One turn moves every row onto another: examples first, then more rows asked
k155: [ -8   7   0   0   6 -22 -12  14  21 -15 -23  -5  -5   5  -9  -8 -15   9
  15 -12 -48   0 -20 -14  25  -4  24  -3 -42 -10   3  20 -18 -12   1  11
 -21  22   4   6  -3  15 -14  20]
k504: [ 34 -14   8 -19   8  16 -28  25  12   0 -24  22 -15   8  -4  -5  -1  13
  26  -5 -21  31 -12   0   9   2  12  -2   3  29 -11  10 -19 -23   0  32
 -28  25   8  -5 -13  -7 -18   1]
k981: [-22   0   5  -6   5  -9  -7  19  13 -13 -10  -6   3   8  11   3 -17  -4
  10   4 -39  19 -27  -6  11   6  40  10 -28  -4  -5  26 -10 -14  23  25
 -30  18  10  19  -9   7 -20  -6]
k288: [ 18 -22 -10  -7  19  17 -12  26   2   9  -5  -1 -16  -6 -13 -23  -7  -1
  21  -3  -6  33   2  -3   8  18  17  15 -16  18   8  -1 -20  -7  14  22
 -18   4 -35  27  -7 -15   1  17]
k780: [-28 -11   1   8  -8  -2 -27  18   7  33  -1   9  13 -15  -4   9 -20   9
  35 -10 -11  21  12 -16  25   9   9  24 -25  -4  19   1 -25 -30  16  12
 -20  28   8  17 -26  -9  10  12]
k896: [-14 -18   2  -3 -17  -1 -24  30  16  16  -2   9  13  -8  -4   8 -21  33
  40  -7  -7  26   8 -21  17   0  23  22 -40  -9  -2   8 -26 -22  18   9
 -12  33  16  -1 -38  -7   9  -5]
k634: [ -1   4  -5   8  11   2 -15   0  16 -15 -25  -1  -2   8  -4   5 -10   5
  12  -3 -28  18 -28  11  22   6  27  11 -39 -18  12  17 -28 -14   4  23
 -32  22 -11   2  -9  -6 -14  11]
k453: [-21 -12   4  -8 -12  -3 -20  23  13  19  -1   8   7 -18   2  10 -26  16
  46  -5  -7  24  10 -18  17   6  17  26 -42  -1  12   0 -29 -28  20  13
 -18  34  16   6 -23 -19   8   8]
k380: [  0   1  12   7   0  -2  -9  32  -3  26   2   3   3 -29   6   4  -3  23
  37   9  -7   7  16 -27 -10 -25   1  16 -51  12   4   3  -8 -23   1  18
  -2  19  12  -2   7 -11  -7   2]
k153: [-23  -5 -18 -15  12 -16  -7   6  28 -12 -19   3 -10   3  -2 -12  -7  -2
  13 -23 -35  11 -26  -5  14  -7  21   1 -39  -4   5  29  -5  -6  17  12
 -26  15  -6  11 -20  -3 -17 -12]
k870: [ 14 -20   1  -5  16  16  -5  31  -1 -14 -13   7 -14 -11 -22 -25 -10  21
  26 -14 -19  23   3 -35  -5  -6  33  11 -20  21   6  11  -4  -3   8  39
  -2   3 -13  21 -19  -1  -2  -4]
k79: [ 33 -13  12  -4   8  16 -21  24  10  10 -24  18  -8   7 -13 -12  -2  14
  31 -22 -32  10  -7 -10  17   4   9  -1   4  33  -3  23 -10 -25   3  32
 -26  21   7   5 -19   8 -19  11]
k29: [-25 -20  -4   6 -12  -3 -34  15  -2  15  -6  17  11 -13   0   6 -11  14
  22 -10  -8  29  11 -24  28  -3  10  17 -18 -12  23   3 -21 -26   8  18
 -13  29   9   9 -34  -6  14   0]
k917: [ 14   1  12  12   9   8  -4  37  -4  26  -8   0  -5 -22   0  -7   5  20
  35  12 -15   6  16 -22 -12 -36   3  10 -44  17   2  12   0 -20   0  22
  -7  19  12  -2   6   1 -14  -1]
k310: [ 24 -10   3 -18  16  14 -19  30  19  12 -21  31 -15  10  -3  -3 -14   8
  35 -19 -26  20 -12  -5   7   9   3   3   1  37  -7  15  -9 -17   6  19
 -35  20  -5  10 -20  -3 -16  -3]
k501: [-12   2  10   3   1 -18  -9  17  17 -20 -22  -3  -1   5  -6  -8 -17   5
  19 -13 -45   4 -23 -18  25   4  25  -1 -35  -9   5  19 -22  -8   3  13
 -21  27   7  10  -2  11 -15  24]
k858: [ 19 -20  -2 -12   9   3 -19  38   9   0 -12  -5 -13   0 -25 -26  -8   9
  33  -6 -20  21   9 -15   1  13  19   4 -28  19  -7  -5 -29  -7   5  22
  -2  14 -17  16   1 -22  -2  33]
k392: [-15   8  -5  -6   1 -17 -24   8  18   0 -21  -5  -6  -3  -6  -8  15  -2
   7   2 -47  19 -22  -7  26   3  32   1 -37   1  -3  27 -26 -17  22  -5
 -27  12 -13   4 -13  -4 -14   3]
k841: [  0  -6  -4  22   3  -3 -23  28   2  45  -1   4   9  -8  -4   3   2  18
  28   0  -8   2  20  -8  -5 -16 -14  16 -44   4   1   5  -9 -22  -2  11
  -1  18  -4   0   0 -15  -5  15]
k694: [-16   5   1   0  -4 -11 -25  10  13  -8 -23   0  -2   1  -4  -3  13  -2
  10   3 -44  24 -27 -10  26  10  33   4 -31  -1  -1  27 -31 -13  20  -4
 -27  16 -15   3 -16 -10 -13   3]
k982: [ -6  -8   5   7   6  -2  -8  36   6  29   2  15  -2 -16   9  -1  -8  32
  25   3   2  18  12 -25 -13 -26   1  18 -36   4  -4   6   3  -5   4   2
   3  15   9  -5 -10   5  -5 -21]
k772: [ 10 -15  -6   8  10   3  -6  36  -2  39  -1   7  -9 -15  12 -18  16   7
  21   5  -2  16  12 -12   5 -23 -13  10 -26  15   4  20   7  -8  13  -9
 -13  10 -13   4 -10   5  -8  -8]
k189: [  6 -17   1  -4  15   8 -17  35  -5   4  -8  11 -17  -9 -15 -25   0   6
  13  -2 -22  36   4 -33   8  10  28  10  -2  24   3   7 -12   0  14  11
  -7  -4 -29  26 -17   4   4   2]
k289: [-10 -21   1   3 -21   4 -26  20   0  10   0   5  16 -17  -1   3  -6  27
  29  -7  -5  25   6 -25  27  -7  21  18 -31 -12  11  13 -21 -28  17  18
 -15  30  13   5 -42   0  13  -9]
k102: [ 14 -16 -10   0   6  -1 -20  31  -4  29  -7   6 -11 -14  11 -11  20  -2
  24  15  -2  21  15  -4   1 -25 -17   4 -36  13   3   7  -8 -18   1   2
 -10  20 -12  -5   5 -23  -8   8]
k58: [  2  -9   3   5  17   1  -4  40   0  23  -9  19 -15 -13  12  -9  -2  17
  22   9  -7  21  14 -25 -13 -35   0  12 -27  15   2  13  12  -4   2   5
  -4  13   6  -4  -5   9 -10 -17]
k445: [ -1   7 -12   0  16  -5 -17  -3  18 -12 -24  -3  -9   4  -3   4  -7   5
   8   2 -30  19 -25  13  19  -2  28   9 -46 -15   9  18 -24 -18   5  22
 -31  18 -10  -1  -6  -5 -14   7]
k436: [ 26  -9  14 -18   9  11 -21  26   1   2 -19  25 -14  -3   6  -3  -6  -1
  31  -4 -32  23  -7 -18  13   5  14   3   4  43   0  18  -9 -31   8  32
 -31  18   8   9  -9   0 -18   5]
k817: [-16   5  -1 -11   8 -14  -8  16  12 -10  -8 -10  -2   2  11   1 -13  -3
   5   8 -42  16 -24  -5  13  -3  39   5 -35  -5  -5  23  -9 -18  19  24
 -30  16  10  19  -4  13 -18  -6]
k890: [ -1 -21 -10   7  -1  -9 -27  22  -8  30   0  12  -3 -15  15  -3  14   5
  15  10   5  24  18 -12   3 -20 -14  12 -32   2   7   4  -7 -20   1   3
   1  15  -6  -8  -2 -20  -1   4]
k620: [-23  -9 -10 -10   5  -9  -6   7  25 -17 -20   4  -4   3  -2 -12  -5  -1
  20 -26 -33  12 -29  -9  16   1  23   5 -37  -2   8  33  -9  -3  22  10
 -25  19  -8  10 -26 -10 -17 -11]
k812: [ 21 -14   6  -3  11  16 -16  42   1   0  -8  -9  -4   2 -25 -16 -11  22
  28   5 -24  22   7 -17 -12   5  41  13 -26  19 -17   5 -18 -13  11  43
  -3   7  -6  20  -7  -7  -7  11]
k790: [ 12  -4  -3  17  10   3 -23  39   4  38 -13   2  -2   0  -8  -4   8  16
  30   8 -14   6  18  -2 -12 -25 -12   5 -41   9  -8   6  -8 -17  -8  13
  -4  22  -1  -5   5 -13 -12  12]
k807: [ 35  -8  15 -22   0  16 -20  31  14   8 -17  13 -11  -6  -5 -12   6  11
  38 -11 -28  18 -15 -10  19   8   8  -4  -5  42  -9  17 -22 -24  11  15
 -36  24  -2   7 -14  -5 -15   3]
k837: [  4 -20  -1  10  -4  -1  -7  26  -3  35   8   2   2 -26  13 -14  16  19
  19  -1   6  15  11 -20  10 -22  -7  14 -32   6   6  18   2 -12  15  -5
  -4  11  -4   1 -15   4  -2 -12]

k694 -> k634
k289 -> k29
Now find these:
k790 -> k917
k189 -> k288
k380 -> k982
k392 -> k445
k310 -> k807

